In the data rows, zero lies at 7.5, halfway between 7 and 8.
Some points, one per row:
5:8:8:7:10:7:6:8:7:8:3:7:8:8:6:7:6:8:5:1:10:8:7:9:9:8:5:10:7:8:8:8:8:10:8:6:8:8:9:8:10:8:9:8:9:11:9:7:8:8:8:7:9:7:7:8:7:9:9:5:7:9:10
13:5:8:8:3:5:9:7:8:8:9:8:7:7:9:7:5:8:8:7:9:9:10:11:5:9:13:6:9:5:6:7:8:8:7:6:11:7:4:14:7:9:3:8:8:11:3:7:6:8:6:7:12:8:6:7:11:8:6:3:10:9:7
8:8:8:8:4:15:7:9:7:8:7:5:14:11:6:6:7:7:3:8:8:10:7:7:7:8:6:9:10:15:15:10:7:10:12:6:5:9:8:9:6:6:7:15:7:8:7:8:8:8:6:9:7:5:9:11:7:8:6:9:9:6:6
10:9:7:5:4:6:8:6:5:7:8:4:8:8:10:7:10:3:7:6:6:7:8:9:6:8:6:8:6:9:2:6:11:9:7:7:10:7:9:5:8:8:7:5:13:7:7:9:7:7:8:8:8:8:8:8:4:2:6:10:6:5:9
4:8:8:7:7:7:8:7:7:3:7:7:7:9:9:8:8:10:6:6:7:7:8:6:10:12:3:8:6:9:2:7:10:8:5:5:6:8:9:5:9:9:15:8:14:5:9:8:5:3:12:8:6:7:11:9:5:4:12:6:5:6:9
6:9:7:7:5:5:8:6:1:6:8:10:9:5:3:6:8:7:8:10:7:3:10:5:4:8:8:7:6:6:7:7:7:11:10:10:6:9:6:5:5:9:7:6:1:9:10:11:7:2:9:6:9:9:9:5:10:8:8:14:9:6:12
9:8:5:6:10:8:8:11:8:8:3:4:8:3:10:9:6:5:8:3:7:9:5:8:7:5:6:6:9:10:7:6:7:8:9:6:11:8:8:8:10:8:1:5:9:9:8:9:9:11:9:15:7:8:4:7:5:10:7:12:4:7:3
8:8:9:6:5:10:7:15:7:4:9:8:7:10:10:10:6:6:5:8:8:10:7:12:7:8:12:0:8:8:6:10:2:7:8:5:5:10:7:9:6:7:7:7:8:2:7:9:4:12:2:11:10:13:9:10:5:5:7:14:7:10:6
10:3:11:8:8:7:7:8:10:9:9:7:14:8:13:7:6:4:10:9:11:14:8:13:7:5:11:5:7:4:8:9:7:4:7:8:11:9:4:13:4:8:7:14:6:13:6:4:7:8:11:7:8:5:7:4:9:8:6:6:10:8:8
8:7:7:6:7:8:5:8:9:13:11:8:9:15:4:7:10:6:5:7:8:7:10:7:8:5:10:10:11:12:9:6:7:5:8:8:9:5:10:9:8:6:8:11:5:10:12:7:7:8:8:7:7:7:7:8:8:8:8:6:7:6:6
9:6:8:8:7:8:8:6:9:10:10:9:7:5:6:12:6:9:11:5:11:12:9:10:8:8:9:8:8:8:7:6:7:7:8:5:8:7:5:7:7:8:6:8:8:9:6:6:7:4:5:5:7:7:7:6:8:8:8:6:9:8:7
5:10:9:9:12:8:6:7:10:8:2:6:9:8:4:6:7:10:5:3:10:6:9:4:11:10:8:7:7:8:10:7:9:8:7:8:8:8:8:8:14:10:7:5:10:6:9:6:9:6:7:8:7:10:9:8:8:7:14:3:7:10:8
9:7:9:5:8:8:2:10:8:5:8:3:9:15:8:5:10:7:7:11:13:9:6:7:4:8:6:9:12:9:5:6:7:7:7:7:8:9:9:7:3:4:11:10:4:7:8:12:6:10:11:5:8:5:7:6:11:11:5:9:5:5:0
8:1:4:10:8:2:6:15:15:12:5:8:2:5:5:9:4:7:10:6:6:12:6:5:14:4:8:11:5:4:14:9:2:3:3:6:6:7:8:7:7:7:1:0:7:9:7:7:10:15:2:8:9:11:5:11:8:10:7:9:8:10:1
10:8:7:0:7:8:6:8:6:4:8:8:6:6:9:11:9:6:7:7:5:7:8:7:10:8:7:9:3:5:0:8:10:8:4:7:8:8:9:7:4:3:7:5:10:4:5:8:7:12:6:8:8:6:7:6:5:6:6:9:4:10:11
7:8:6:5:4:8:6:3:8:7:10:7:10:12:6:6:11:5:5:8:9:7:10:8:7:7:7:8:9:8:8:5:9:10:8:8:8:6:10:6:8:7:9:11:7:9:8:8:7:6:10:8:6:7:7:9:6:8:6:7:8:4:8
8:5:8:11:6:5:7:7:4:4:4:4:10:11:9:8:1:11:5:6:7:7:6:5:11:6:9:9:9:3:8:8:8:6:5:6:8:8:9:7:4:10:8:8:8:1:10:4:11:7:7:4:11:11:8:8:11:9:13:0:4:10:3
6:8:6:7:10:5:7:6:5:9:5:8:5:9:4:9:2:6:6:6:9:8:9:7:6:6:9:8:7:8:10:5:5:8:9:9:9:7:7:9:12:9:7:7:3:10:9:8:8:6:6:7:8:7:6:8:9:9:8:10:9:8:11
6:9:7:10:7:5:5:9:6:9:5:9:7:4:8:8:3:1:8:6:7:5:10:8:7:1:6:6:7:4:8:9:6:8:9:10:9:10:7:9:7:10:5:8:2:14:9:12:11:7:8:3:5:8:7:6:12:8:9:9:15:6:10
8:10:12:15:7:9:8:1:10:11:12:9:8:0:7:7:9:10:13:7:7:8:12:7:7:9:4:7:8:7:8:7:11:8:14:8:6:8:7:10:7:4:6:9:8:11:4:7:7:4:9:6:2:9:11:5:5:7:5:6:13:5:6
9:3:4:5:7:9:5:7:8:9:9:6:9:9:6:7:12:7:8:9:4:8:6:2:8:5:9:9:11:13:11:6:8:3:9:8:7:3:7:4:9:7:10:9:8:8:11:7:7:7:7:8:3:9:7:9:8:8:8:8:7:7:7
2:8:8:11:11:7:12:4:5:7:4:7:2:5:3:7:5:11:7:9:2:4:7:5:6:6:5:9:5:9:8:6:6:9:8:8:6:5:7:10:11:4:7:8:6:9:5:7:6:8:9:9:10:8:7:5:4:9:1:10:12:3:7
2:8:7:9:14:4:8:8:3:7:7:8:7:9:5:8:6:3:5:9:10:9:5:8:3:7:11:7:7:12:8:2:4:8:10:11:9:9:7:9:6:9:8:9:4:8:7:9:10:5:8:7:11:7:4:9:11:7:5:8:13:6:9
9:9:10:7:4:9:8:7:9:9:10:14:6:5:11:7:6:5:11:5:9:8:12:11:11:7:9:4:12:5:11:8:8:9:9:10:5:10:7:11:5:11:5:9:7:11:9:9:5:8:7:6:9:8:6:7:12:6:6:7:9:11:9
10:8:6:5:7:7:6:9:7:13:7:7:8:8:5:7:7:4:6:5:8:9:8:9:8:7:9:8:7:8:7:7:6:8:8:7:9:8:9:9:11:11:6:6:8:9:8:9:8:8:7:9:8:7:6:8:4:5:8:7:6:9:7
2:9:7:8:11:3:10:4:3:5:9:9:5:4:7:11:7:8:7:12:5:0:8:7:6:7:5:7:3:10:2:6:3:9:7:9:9:5:7:6:8:6:7:4:6:7:6:11:4:5:8:8:4:3:7:2:8:10:9:11:7:4:12
6:8:5:5:12:9:7:8:8:6:0:5:8:6:7:7:3:10:6:6:9:9:5:4:13:7:5:8:9:6:9:12:9:6:7:5:4:8:7:7:8:9:8:13:8:8:7:2:8:11:8:9:7:12:4:1:9:5:6:6:6:8:10
Then 10 other points, each followed by its number:
5:7:8:9:4:11:10:3:4:0:5:4:10:8:12:7:6:12:4:6:4:7:6:5:7:13:6:6:8:8:8:8:13:8:7:6:5:10:9:7:10:8:9:10:11:4:5:6:12:8:10:11:5:9:10:6:7:6:13:7:6:4:11 0
13:7:6:5:7:7:10:9:8:9:8:9:7:7:6:8:6:5:9:8:6:6:7:7:8:6:6:8:1:5:6:8:8:7:4:9:11:8:8:4:8:7:5:7:14:8:8:6:10:11:8:9:11:7:8:8:10:1:6:12:7:4:6 1
7:6:5:10:6:9:2:9:8:12:6:8:5:9:3:8:15:6:6:10:4:8:8:7:13:7:8:15:13:8:9:7:7:6:7:10:6:2:8:8:3:5:6:8:4:9:3:7:8:9:2:8:7:6:7:10:9:10:7:2:9:11:5 2
4:7:7:8:11:4:8:6:0:7:8:9:6:9:1:10:7:8:7:10:9:7:6:7:5:8:9:8:6:11:5:8:2:8:9:10:9:9:6:3:7:8:10:6:4:5:7:9:6:5:4:7:9:8:10:6:10:8:7:11:10:7:8 3
10:6:9:11:5:8:4:9:8:5:9:4:10:7:10:4:11:2:10:9:7:9:8:10:6:8:11:7:5:7:3:9:5:7:8:9:10:15:8:15:6:8:6:11:10:7:2:3:9:10:10:8:9:6:8:4:0:8:7:11:4:6:7 4
10:7:7:6:6:6:6:9:7:10:6:7:7:9:7:7:7:5:7:6:8:8:8:9:10:6:9:8:6:8:8:7:7:9:8:7:8:8:8:9:10:9:6:7:8:9:7:7:11:8:5:8:12:8:5:8:4:7:8:9:7:9:7 5
2:8:8:9:11:6:8:7:5:3:8:7:7:7:7:6:7:10:5:9:4:6:5:9:10:10:4:11:7:7:6:6:8:7:7:7:6:8:12:7:8:9:13:8:11:5:7:7:7:5:11:7:8:7:7:8:1:7:10:5:0:7:7 6
4:9:11:8:13:15:10:15:6:2:8:9:0:8:11:8:12:11:7:3:10:7:2:7:10:11:4:1:11:8:8:7:8:10:8:5:4:9:12:5:7:7:11:8:10:4:10:9:9:13:8:10:7:9:12:10:12:7:9:5:6:12:9 7
11:7:7:6:4:12:6:10:7:8:7:9:7:11:5:9:9:7:6:7:10:8:8:7:7:6:7:9:9:8:11:7:7:8:8:6:7:6:12:9:7:8:9:8:6:10:12:10:9:6:8:9:7:9:8:10:7:8:8:7:9:6:7 8
6:8:7:4:13:9:5:8:7:8:6:5:10:7:7:8:5:10:9:5:11:5:6:3:11:8:5:8:9:6:6:8:10:7:6:8:7:14:8:4:5:9:11:8:10:7:9:5:6:5:10:6:7:9:8:1:7:6:11:3:3:11:11 9
Which three of these numbered points are nearest to each point below, looking only along the 8 directions in which the first points spread most? Their numbers follow each, nearest first.
10:7:7:7:4:5:7:12:7:8:7:6:7:7:10:11:9:4:10:5:6:8:7:7:8:5:8:8:4:8:0:6:7:8:5:8:9:8:11:6:7:6:5:1:10:8:7:9:13:9:7:10:6:5:7:7:5:10:9:11:6:6:4 > 1 5 4
9:8:7:6:6:8:6:8:8:12:8:7:8:11:6:8:11:4:7:7:9:8:8:8:9:4:10:9:12:11:12:5:8:8:8:8:9:7:9:9:8:9:8:12:5:10:9:9:8:7:8:7:7:8:6:8:7:8:8:7:8:7:6 > 8 2 5
9:3:7:9:7:8:5:12:10:15:5:2:7:9:7:9:8:9:7:8:2:7:6:0:11:6:13:14:12:7:15:11:4:6:5:7:4:0:7:8:4:8:7:11:0:8:8:6:7:11:0:5:11:7:7:10:11:11:7:2:8:15:1 > 2 8 5
10:9:7:6:7:9:4:6:12:12:8:11:8:8:4:7:15:7:5:13:6:8:9:7:9:8:8:11:10:6:10:10:5:6:7:8:8:2:11:6:10:5:6:5:3:5:8:9:9:7:7:9:6:6:6:15:9:11:6:0:8:10:6 > 2 8 5
8:2:8:15:4:8:9:9:12:15:7:9:6:6:8:7:2:10:10:7:8:15:7:11:9:9:11:7:9:6:11:8:6:5:5:5:4:7:2:10:4:8:1:4:6:12:8:6:5:8:0:4:8:6:6:14:15:11:5:5:10:11:1 > 2 5 1
7:1:0:10:8:6:7:10:4:9:6:7:5:8:6:7:5:8:2:10:7:5:7:8:0:9:11:6:7:7:9:6:4:10:6:6:6:8:8:9:4:10:6:5:5:8:9:13:9:3:9:5:11:6:7:7:10:7:9:9:11:5:9 > 3 5 8
6:8:8:6:8:7:9:7:2:3:7:9:5:8:6:10:6:6:4:10:11:6:5:7:4:8:5:6:4:9:7:7:6:9:7:12:8:7:6:3:12:6:9:7:6:7:8:11:10:7:9:10:8:7:9:7:15:6:3:12:10:7:11 > 3 1 5
15:7:10:6:6:10:7:4:11:8:10:7:11:8:10:5:6:8:10:7:10:8:7:10:2:7:6:5:5:6:5:8:13:9:8:8:9:9:4:8:7:6:9:9:7:8:8:7:5:7:8:2:7:2:8:5:8:5:6:6:7:7:9 > 4 8 1
10:8:8:7:5:8:9:9:9:5:10:7:7:6:9:8:15:9:8:6:7:6:8:8:4:11:8:5:2:6:6:7:8:7:7:5:10:10:11:6:8:7:4:5:12:5:8:8:9:5:8:12:5:10:12:9:0:5:7:12:5:6:7 > 1 4 5
9:11:7:7:7:9:6:6:7:7:11:7:12:8:8:7:15:5:8:11:7:6:6:7:7:7:7:7:11:7:10:7:12:9:10:14:6:7:8:2:8:8:11:8:9:4:8:11:8:6:9:8:6:8:9:9:9:5:6:8:11:6:7 > 8 5 4
1:8:9:8:8:14:3:8:5:3:4:7:9:5:8:7:6:12:0:10:7:7:7:7:11:13:0:11:6:6:7:13:8:5:7:5:3:9:7:7:7:7:7:11:6:8:6:5:8:9:5:9:6:4:15:11:5:8:10:6:4:8:10 > 0 7 6
6:8:6:8:10:5:8:7:7:8:7:8:8:10:4:12:6:8:4:7:8:5:9:4:3:7:10:8:6:8:9:6:0:7:9:8:10:7:6:9:9:8:5:6:5:8:9:8:6:5:7:5:8:7:7:5:7:10:10:9:9:7:12 > 3 5 8
4:7:8:8:13:0:7:13:6:6:6:5:6:11:7:9:3:3:9:8:12:10:4:7:5:6:7:8:7:5:8:6:5:7:6:8:8:6:8:9:7:8:7:9:0:8:7:14:12:10:10:6:6:7:0:2:10:8:4:10:10:4:6 > 3 5 2
6:10:10:4:10:12:5:11:8:9:6:8:10:4:6:7:3:4:5:7:6:8:9:13:8:4:4:6:8:5:3:8:7:7:8:6:8:7:7:13:8:8:5:6:3:10:8:8:5:11:7:10:10:6:5:15:4:9:7:13:4:15:3 > 5 1 4
7:9:6:7:6:4:9:2:3:7:7:8:6:8:6:8:8:7:8:8:8:7:9:8:5:8:6:8:5:8:3:7:7:12:8:8:9:7:7:4:9:7:9:7:7:8:7:9:6:4:9:6:7:7:8:5:8:7:7:13:9:2:10 > 3 1 6
9:4:3:5:8:15:3:9:8:7:6:9:8:9:8:7:10:6:4:9:7:8:6:7:7:7:5:9:13:9:15:9:6:5:7:6:6:5:9:8:7:8:9:9:7:9:8:9:9:5:8:12:3:8:6:7:9:8:8:3:8:7:9 > 8 2 5
6:10:8:9:12:12:6:4:6:4:8:9:7:2:8:9:2:7:6:12:5:4:10:8:4:2:2:8:5:7:0:7:6:6:9:13:10:8:4:8:8:6:4:4:3:8:8:8:5:7:10:7:5:7:8:8:8:9:9:10:7:7:12 > 3 1 5
2:9:10:14:6:9:6:7:11:8:3:7:8:0:7:7:8:15:3:3:5:7:8:3:9:7:4:7:11:8:10:10:8:6:14:7:5:7:9:12:9:6:6:10:7:8:6:0:10:9:9:13:7:11:8:8:1:8:12:3:8:12:9 > 0 9 7
